T: rows in 3 groups, each row roughly a mix of its group's directions:
T (109 x 10):
[[ -1   3  17 -10  19  -2   9   5  10  49]
 [ 22 -31  -4  -9  -2 -13 -17   8  -6 -35]
 [-14  -5  10 -23   9  34  -8  34   6  -3]
 [ 15  27 -20  24  16  -5   9 -21  -6  23]
 [  4  -2  18  30 -21  -2  24 -13  21  22]
 [-23  27   7  -4 -11  30  19   3  13 -21]
 [-29  21 -16  34  -4  16   1 -10 -16   1]
 [ -3 -40   4 -16   9 -23 -15   1 -24  -2]
 [-29   9   5  -3  -3  37  -6  28   6  -8]
 [-18 -19 -13  17 -27  -4  15   4  30 -15]
 [ -9   2  -5   4   3  10  -4 -31  22  40]
 [  2  -5   6 -42  16  23   7  17   5 -17]
 [ 26 -24  13 -38  13  -8  -3   7  -1 -10]
 [ 13   2  22 -18  -2   1  40   5  19 -17]
 [  7 -35  20 -33  14  -1 -16 -10   5  -2]
 [-17  -2   4  38 -28  -2   9   0  21 -15]
 [-28 -11  28 -19 -22  11  20   4  10 -12]
 [ -1  -1   0  40 -26 -22  -1 -17  15  -5]
 [ -7   7   4  34  -7 -30  -4 -23 -18  13]
 [ 10 -24  12 -28  17  10   7  33  -7  12]
 [ -8 -26  20 -38  17  16  -6 -12   1   1]
 [ -8 -31  13 -19  -5   1   9  25   9 -30]
 [ 18   1 -11  14   0 -29 -37 -11 -15 -12]
 [-20 -29  26  -2   8   4   1   4 -29  21]
 [ 19  23 -11 -10   1  19 -13  -8  37 -15]
 [  3 -24  12 -25   4   4 -13  16   5 -39]
 [  3   0   8 -44  11  12  29 -10   6   4]
 [-15 -13  13 -17  -6  26   7  28  20 -22]
 [ -1 -45  12 -18   6 -19  -4  20  -2  -4]
 [ 11   0 -13  23  -3 -35   0 -28 -10  18]
 [-28 -39  -1   3 -17   9  -7  -1  24   4]
 [ 31 -14   5  -4   7 -42  16   2  -5  -9]
 [  2  31 -17  29 -14  -6   8 -30   0   3]
 [-32  30   2  19 -25   6  16   2   1  -4]
 [-25 -26  28  -5  -1  28   8   5 -16   6]
 [ 22 -29  -6 -16  -2 -21 -23   8   3 -25]
 [ -2  31  19   6  -2  31  25   7 -16   4]
 [ 22 -11 -27  19   8 -16 -28  -1 -19 -11]
 [  8  -5   6 -36  21  15  14 -13  27  -8]
 [-12 -24   5  26  -6 -25 -10 -17   6  28]
 [ 16 -30   5 -27  14   3 -19  20   7 -19]
 [-17  -8  -8  31   3   7 -20  19   2  33]
 [  1 -15  -1 -34  25  21  -6  -1  23 -18]
 [-20 -17  -9 -28  12  14 -23  -9  24 -17]
 [ 39  20  13  19  -4   4   5   5   6  26]
 [ 23  15  15 -33  26  20  -8   2 -12   5]
 [-28 -15  -4 -27   4  22 -19  -7  16 -18]
 [ 10   9  24  -3  23  -5 -20 -15 -21  30]
 [-11 -40  20 -25  -3 -13  -1  12  12 -11]
 [  6 -24  30 -32  17  14   3   5 -14   9]
 [ -7  27   8   7  -6  22  38 -11   5 -16]
 [  2 -25 -18  -6  -7 -14 -41  -4  -7 -16]
 [ 20   4 -12 -30  12   2 -26  -8  17 -25]
 [ 14 -12 -27  18  -7 -36 -16   8  16   8]
 [ 18   3  33 -16   9  17  18  14 -27   4]
 [-26 -32  14  -8   4   8 -14  19  -8 -25]
 [  4  29 -25  32   2   1 -19   3 -18  11]
 [ 15   0 -32   2   9 -12 -36  11   4 -21]
 [ -5  26 -23  35  -4  -8 -17  -9 -11  17]
 [ 15 -16  10   3 -15 -39  21  -7 -18 -12]
 [-21  -9   0  19 -25  -6   0 -37  -2 -18]
 [ 13  38 -20  17  11  14  -1 -16  -6  19]
 [-17  -8   5  16   2 -11  -2 -11 -15  46]
 [ 17   8 -32  15  -5 -27 -24 -10  17   3]
 [-31  -8  24  -3  -8  24  14 -25  14  -7]
 [-21 -22  -6  -3 -24  22   6  -7  30 -18]
 [ -4  25  -5 -16  10  37   9  -6  19 -21]
 [ -2   7   1 -21   7  34   4  36  15  -9]
 [ 12  21  17  -8  16  20  15   4   4  38]
 [ 36  26 -13  18   6 -14   7 -11  -8  20]
 [ 36   3  14 -11  16  13 -10  30 -13   9]
 [ -6  15 -25  26   6  -9 -12  12 -10  35]
 [ 10   9  25  22  -5  -7   8 -27  26  21]
 [ 14  24   2  15  11   6   1  10  22  40]
 [ 12 -30   1 -35  17  -7 -24   4   5 -10]
 [-26   9   8  -9  11  -4   0   9  20  42]
 [-20  13 -13  -4 -14  19   0  -9  10 -43]
 [-12  33 -11  17 -11  28   9  15  22   3]
 [-19  30   3  23  -7  13  15  -9 -10  29]
 [-27 -28  11 -11  -8  10   0  28   5 -25]
 [ -5  16  -2  18   5   0  10   2 -32  39]
 [-35 -15  12  29 -14  -1 -13  -9   9  19]
 [-10 -42  24   7  -1 -18  -4   7 -21   6]
 [-17 -15  23   3 -15   9  14  23  31 -17]
 [-26 -21   4   8 -19 -24  -7 -19 -12  25]
 [ 12  -5 -19  11   2   4 -40  -9 -28  13]
 [ 13 -22   1 -27  21  13 -24  21   8 -16]
 [-13 -14   1  22 -17 -34   8 -16 -14  21]
 [ 25  -5   2  -1   9 -29  -4 -37 -18   9]
 [ 35   9  -2 -25  10  10  -1  28  10 -15]
 [  8 -45   3   9   1 -15   1 -17 -24  -8]
 [-20   1  -8  23  -6 -12 -18  -4 -19  38]
 [-11 -19  21  37 -15   3   7  16   6  22]
 [-31 -25   9  10 -17 -21   9 -18  -7 -20]
 [-16 -26  -5  30  -4 -22 -19   9 -14  17]
 [ -1  28 -44  12  -1 -13  -6  13  -1  -3]
 [ 16 -20 -20   9   9   5 -24  -1 -19 -33]
 [-28 -33 -21   2 -12  -6 -17 -16 -16  -5]
 [-17  27   4 -14   1  44  -3   6   9  -4]
 [ -1 -18  10  15 -17 -23  13  27  -5 -30]
 [  4 -30 -16  -6   7 -33 -11  -2 -28   3]
 [ 11  15 -18  30  -4 -30   4 -20  -6  19]
 [-12  19 -14  29 -15  -5  -4 -38  -8   7]
 [-16 -40   7 -24   3   2 -12  16 -12 -15]
 [ 21  18 -16  -8  17   5 -35  19 -11 -15]
 [ 22  41  -2  -4   3   3  19   6 -10 -25]
 [-19 -40  -7 -10   1   1 -26 -16 -10  14]
 [-16   9  -9  45  -8  -4 -18   8 -15  11]
 [-15 -39  21   0 -14 -19  16 -12 -10   7]]

which group is each row in? (one row of each group first):
[  7 -29  15   8 -11 -31  18   8  24  -8]
V
[  1  20  -7 -22  15  34 -19   6   9 -22]
H
[ 20  -5  -9  15   7 -36 -18  26  -5  15]
W

[-32  36  -6  20  -6  19   5   7   1   8]
W
[-20  13 -19  42 -16 -11  -5  -9   4   9]
H
[ 30  21 -18  12  24   4 -14  -1  -9  25]
W
[  9  -7 -31  20  -3 -30 -25  -9 -10 -11]
W
[ 34  39  -5   8  10 -13  14  -6  -5   8]
V
[ -9   4  16  35   1 -29  -6  -4  -8  27]
V
[ 10  23 -11  17  -3  -5  -4 -44  -7  17]
V
[-26   4 -17  33  -2   2  -9 -19 -22  18]
W
[-15  20  -9  23 -24  -7  30 -15  14 -11]
H
